In the rows, 128 means zero.
These are runs of 6 systems, one row a step. Runs of the same system follow the same rule from any start.
trace 1, j882, 8 rows:
[[ 62 150 114 170  87 114 142 159 128  77 132 120 162 134 123  82 112 146]
 [172 115 133 129 174  77 116 109 156 186 135  96 136 105 159 169 125 121]
 [116 101 149 137 145 132 134 179  80  48 150 151 123 150  96 103 144 126]
 [102 166 104 166 109  93 147 124 180 153 118  77 159  99 167 127  95 130]
 [174  72 160 100 188  94  98 147  94 131 152 138 123 150 117 141 152 135]
 [ 72 159 126 191 101 130 161 153 129  66 137 127 149 109 119 109 112 107]
 [177 117 124 103 164  84 109 131 161 174 125  71 130 123 173 147 121 157]
 [ 98  90 144 147 147 111 140 154  76  79 159 172 150 146  79 106 147 108]]
trace 2, j186, 8 rows:
[[110  83 103  82 113 133 149 134 101 143 139 185 146 178  84  98 141 130]
 [102 188 180 154 103 169  89  97 131 138  98 121  96 133 124 137 115  93]
 [190 121 111 120 124 127 106 149 120 121 114 155 128  87 157 136 154 215]
 [ 98 104  73  96 103 175 177  93 130 114 151 154 119 153 106 130 126  91]
 [139 180 180 108 131 149 105 153 122 179  69 104 105 140 112  95 124 120]
 [131 110 125 148  88 121  80 118 111 106 143 202 149 124 140 147 144 191]
 [142 135  91 106 134 193 165  78 145 119 126 107  80  98 132 154 132  94]
 [146 139 140  86 121 133 143 197 111 155  86 141 135 157 103  69 131 156]]
trace 3, j279, 8 rows:
[[163  90 101 123 173  82 180 144 127 173 139 152 166 100 114 131 141 120]
 [ 73 133 154 153 117 110 116 153 136  74 157  89 134 184 130 120  93  91]
 [147 159 142 167 133  91  94 115 133 173  96 119 151  68 151 131 141 177]
 [148  64 102 127 164 101 165 140 128  89 189 142 139 136 130 164 128  99]
 [ 69 170 137 150 123 110 126 141 136 117 106  49 139 127 128  73 112 127]
 [174 114 146 144 135  73 111 144 141 187 134 176 166 122 149 165 123 144]
 [ 88  99 123 160 152 121 125 103 113  43 179  98 121 124 123 142 136 104]
 [144 170 118 139 135 100 161 169 155 166  86  81 150  88 148  94 118 153]]
trace 4, j279, 8 rows:
[[131 147 108  86 114 177 156 157 102 124  83 132 111 122  99  66 150 161]
 [129 131 126  93  79 163 123 104 151 179 122 178 119 180 128 152 103 101]
 [132 137 165 118 141 185  84  98  80  98 110 142  76 117 101 126 162 131]
 [158 142  78  98  86 187 180 141 143 129 104 168 117 106 134 124 128 153]
 [117 114 133  58 127 164 108  93 122 161 123 111  92 192 108 117 126 101]
 [127 163 161 144  98 175 119 138  90 127  89 198 117 111  93 107 147 135]
 [167 128  96  89  96 191 128 101 156 115 133 140  84 138 161 174 118 137]
 [118 118 116  73 145 167 138 106  88 147  99 119 103 135  80  73 162 133]]
trace 5, j882, 8 rows:
[[169 134 167 143 119 135 110 121 147 157 137 180 117 142 144 198 105  83]
 [104 133 112 119 113 168  96 110  97  63 120 107 100 115 128  97 156 187]
 [142 123  77 111 128 126 198 112 159 196 119 143 150 105 122 132 120 100]
 [128 129 188  99 127 153  74 141 110 116 129 127  91 201 119 133 117 102]
 [106 165 106 171  84 136 122 104 123 134  97 162 152  66 129 110 145 180]
 [176  85  95  78 155 149 151 100 150 135 159 121  97 142 145 178 126 100]
 [ 75 157 151 118 113 153 129 149  95 119  95 118 123 155  81  56 133 119]
 [161 148 129 149  89 116 113 113 168 189 118 170 148 112 168 178 106 141]]
trace 6, j620:
[[102  98  73 127 138  90 120  64 135 150 144  98 155  94 140 123 150 167]
 [141 119 159 142 183 117 178 165 117 121 143 125 125 130  96 134 121  45]
 [102 146 145 145  88  94  81 171 139 101 127 108 153 166 158 105 104 183]
 [128  94 100 157 156  96 130  60 128 150 155 144 148  74 131 165 151 123]
 [136 126 141 128 167 133 175 193 124  67 142  87 110 142 121 116 114  84]
 [ 89 137 123 137  95  71  96 131 147 170 116 110 179 151 143  96 111 174]
 [147  88 148 162 173 110 119  93 111 115 170 165 128 103 121 186 146  89]
 [111 153 116 145 123 136 158 185 139  53 127  73 124 122 144  96 112 140]]
trace 7, j97, 8 rows:
[[112 180 150 144  62 150 120 153 170 126 117 135 123 169 157 145  78 107]
 [148 100 119 115 172 105  82  76 109 151 128 104 121  87 135 136 169 176]
 [115 128 109 136 103 165 195 160 116  92 136 190 134 133  95 119 122  92]
 [138 161 151 101 126 133  83 113 162 163 104  56  98 154 164 134 105 134]
 [125  89 120 140 139 105 124 114  80 143 136 201 161 101  91 115 171 159]
 [129 161 130 140  97 184 149 136 159  79 136 118  91 138 152 162  94  85]
 [140 121 115  85 156 105 106 115 118 183  97  82 133 118 126  86 154 182]
 [118 112 138 152 102 134 148 132 120 126 155 220 148 150 104 158 117  83]]
trace 8, j653:
[[ 80 145 164 197 116 107 128 149  99  97 134 167 161 119  95 110 128 102]
 [163 134 113 147 133 121 125 122 176 104 151  86 113 105 189 187 105 131]
 [110  97 102 106 175 100 154 144  96 116 128  86 144 117  98  66 160 152]
 [106 151 169 161 118  95 141 157 153 159 134 136 156 164 125 141  84  60]
 [151 127 154 159 147 106  66 132 115  78 139 105 118  99 161 149 145 185]
 [ 97 111  71 146 140 118 208 123 133 104 151 118 154  94 111 112 131 101]
 [146 134 167 101 158  98 111 168 152 161 121  63 120 181 145 128  98 105]
 [ 97 133 156 190 124  87  95 141  92 102 129 160 165  98 112 106 150 165]]
trace 9, j186 (8 x 18):
[[134  94 137 140 137 126 162 180 110  67 169 175 135 159 110 142 120  93]
 [ 85 169 121 131 113 120 109  98 164 148 107  40 125 130 155 106 104 130]
 [172  87 144 137 174  82 129 145 100 159 141 183 157 107 110 143 154 135]
 [ 83 139 122 151 108 153 139 131 144  45 159  92 110 151 141 137 102  95]
 [153 140 119 113 158  86 136 129 146 210  94  87 150  98 138 106 134 153]
 [115  82 149 146 134 111 122 143  99  81 179 185 140 168 104 149 129  97]
 [107 182 124 152 128 137 129 110 162 123 105  43 113  91 157 122 112 122]
 [175  76 115 106 158  76 144 166 116 159 143 168 165 132 121 128 143 153]]
trace 10, j97, 8 rows:
[[133  90  67 116 111 105 161 156 155  85 170 126 154 142 161 135 112 164]
 [ 91 122 142 130 179 105 149 105 128 148 140  65 127 139 103 117 120  51]
 [153 144 175 161 132  83 117 212 117 120 115 149 158 128 132 112 121 157]
 [ 92 102  92 151 113 101 113  91 153  80 181 101 143 136 163 158 112 141]
 [139 127 124 136 196 112 189 151 118 134 120  83 129  86 103 105 142  87]
 [122 124 151 122 105  89 115 198 143 122 139 131 155 200 142 115  91 135]
 [ 92 122 136 184 150  80  91  71 128 119 155  95 144  93 140 151 135 122]
 [163 117 108 136 159 124 194 197 120  75 136 129 133  96 126 119 135 129]]
trace 11, j653:
[[ 79 118 163 136 135 157  94  88  89  88 146 134 102 157  89 128 140  85]
 [171 184 116 144 105 152 157 148 161 151  84 132 121  69 160 139 119 150]
 [121  59  91  72 132 111 114 116 115 119 167 135 138 181 123 119 139 159]
 [100 178 175 155 135 158 132 104 116 160  94 126 110 111  91 119 128  63]
 [185 128 114 121  91 128 114 174 148 113 127 167 132 128 173 154 117 194]
 [ 69  94  92 110 140 141 128  50 108 118 153 108 122 134  99 113 152 111]
 [180 172 162 122 138 148 161 179 140 176  82 138 113 116 124 131 112  95]
 [104 104 117 120  81 116  71 125 119  91 149 154 143 170 144 122 129 196]]
trace 12, j620, 8 rows:
[[ 94 116 105  77 130 133 106  81 145 149 133  57 109 175 136 112 119 124]
 [145 150 178 162 150 121 134 150  93 166  96 180 141  90  88 116 149 109]
 [134 116 108 118  76 154 115 140 154  69 160 147 114 170 168 164 100 150]
 [115 141 110 120 163 130 126  71 121 165 100  70 117  74 119 102 157 141]
 [160 114 143 113 132 129 175 192 120 140 132 188 138 162 101 128 115  86]
 [ 88 150 146 134  86 136  51  92 136 107 125  96 112 160 156 128 114 162]
 [172 125 103 145 158 132 170 112 119 154 115 164 136  45 119 143 162 135]
 [118 111 119  78 121 154 151 164 137  91 148 101 106 203 124 115 101  97]]

Which system made each of these runs?
trace 13 (2 x 18):
[[ 99 120 100 147 131 101 147 164 105  75 130 112 158 100 120  74 148 181]
 [112 117 130 142 148  87 153 111 167 162 158  99 147 150 139 162  95  57]]

j653
trace 14, 2 rows:
[[109 133  87 133  71 116 167 177 162 102 141 140 165 154 152 112  93 151]
 [113 127 159 125 159 101  77  65 134 185 127  82 120 134 130 144 131 102]]

j279
trace 15, 2 rows:
[[118 153  94 142 128 126 119  84 161 127 118  54 118  76 170 134 126 156]
 [157  83 121  97 180 103 180 165 103 157 133 150 147 136  89 108 145 105]]

j620
trace 16:
[[134  96 106 110 130 162 181 122 134 107 164 163 113 155 112 161 116  62]
 [129 177 150 101 117 151  86 132 131 150  77  72 100 137 140  91 127 167]]

j653
trace 17:
[[108 130 162 182 119  58  75 141 131 124 146 132 170 134 150 137 116 158]
 [126  91  98 169 160  99 148 106 128  75 178 123 142  83 143 164 141 124]]

j620
trace 18:
[[131 138 104 109 113 153 149 185 132  55 124  87 110 137 146  96 120 165]
 [ 97 110 108 124 135  69 136 100 146 208 132 117 177 139 121 112 118 118]]

j882
trace 19:
[[127  94 151 109 154 143 114 106  67 141 127 188 121 137  71 115 169 117]
 [127 178 122 145  76 193 155 147 152  82 112 143 101 122 145 141 101 111]]

j279
trace 20 (2 x 18):
[[128  91 114  82 129 117 125 153  89 148 117 165 149 155  93  77 154 173]
 [ 97 158 154 161  94 158 116  80 148 137 134 149 113 141 130 171 101  64]]

j620
trace 21, 2 rows:
[[ 95 100 126 138 131  88 146 107 117 186 142 176 174 143  88 119 130  92]
 [156 167 184 158 133 157  92 141 134  85 124 110  83 120 154 168 114 107]]

j882
trace 22:
[[140 150 158 149 121 129 138 210  96  85 106 161 138 122 111  90 134 156]
 [ 89 119  93 146  95 107 114  70 171 132 164 111 147 138 165 166 102 122]]

j653
trace 23 (2 x 18):
[[ 44 147 118 141 108 125 108  75 141 122 132  67 131 146 127 103 114 111]
 [196 139 170 145 163 101 126 172 118 173 102 161 137  94 127 142 138 131]]

j279
trace 24, 2 rows:
[[122  99 136  89  96 117  89 148 140 123 153 141 131 219 143 136  99 140]
 [ 90 156 148 183 137 127 109  72 102 140 107 130 134  65 103 118 155 123]]

j882
trace 25 (2 x 18):
[[158 185 161 161 117 141 154 175 166 130 106 117 118 116 155 154  89  88]
 [129  81 111  90 143  93  79 116 111 121 144 100 137 149 140 108 152 199]]

j97
trace 26, 2 rows:
[[117  80 130  84 121 145 102 138  93  87 156 158 118 197 106 116 138 140]
 [ 95 194 134 164  99 161 130  85 141 158  84 119 122  80 125 117 126 112]]

j186
trace 27, 2 rows:
[[ 97 132 105  95 106 118 170 149 161 171 124 107 151 184 122 100  90  90]
 [140 128 202 157 165  88  62 119 107 153 129 132 129 130 125 153 138 118]]

j97
trace 28:
[[119 161 113 109 150 124 157 119 157 182  93  47 122 112 132  97 118 107]
 [142  96 165 125 128  87 102 174 102 141 142 191 159 176 111 129 127 137]]

j279
trace 29 (2 x 18):
[[149 118 108 159 143  97 189 195 125  97 137 152 166  91 125 115 129 138]
 [101 113 125 112 134 104 121 133 162 108 164  59 125 192 153 138  91  97]]

j97
trace 30:
[[ 75  82  76 127 123 127 157  86 127  88 181 131 143 146 114 132 129 103]
 [163 171 169 116 166 135 132 146 142 176  84  74  99 115 132 124 118  96]]

j653
trace 31 (2 x 18):
[[103 115 147  81 106 133  73 132 103 130 121 128 121 198 113  90 132 162]
 [124 159 139 175 105 152 130  78 126 162 113 191 134  78 115 160 137 103]]

j653
trace 32, 2 rows:
[[ 90 137 143 171  70 116  83 103 122 133 135 198 161 137 129 141 123 147]
 [168 134 108 134 154 168 140  97 135  93 132 101  83  67 153 169 144 130]]

j97
trace 33, 2 rows:
[[ 83 156 104 145 134 132 200 134 133 135 110  94 145 103  98  81 120  85]
 [175 128 169 105 128  98  89 169 151 174 123 131 130 178 157 153 101 135]]

j882
trace 34, 2 rows:
[[132 143 141  89  89 173  86 109 154 127 128 113  86 189 154 152 100 122]
 [108 136 114 125 113 151 116  81  90 163  93 169 133  87  93  93 170 165]]

j882
trace 35, 2 rows:
[[114 159 161 110 142 126 128 152 154 151 110  53 109 173 133 113  94  80]
 [118 111 147 166 138  64  83 131  99 136 134 153 172 108 124 116 151 180]]

j186
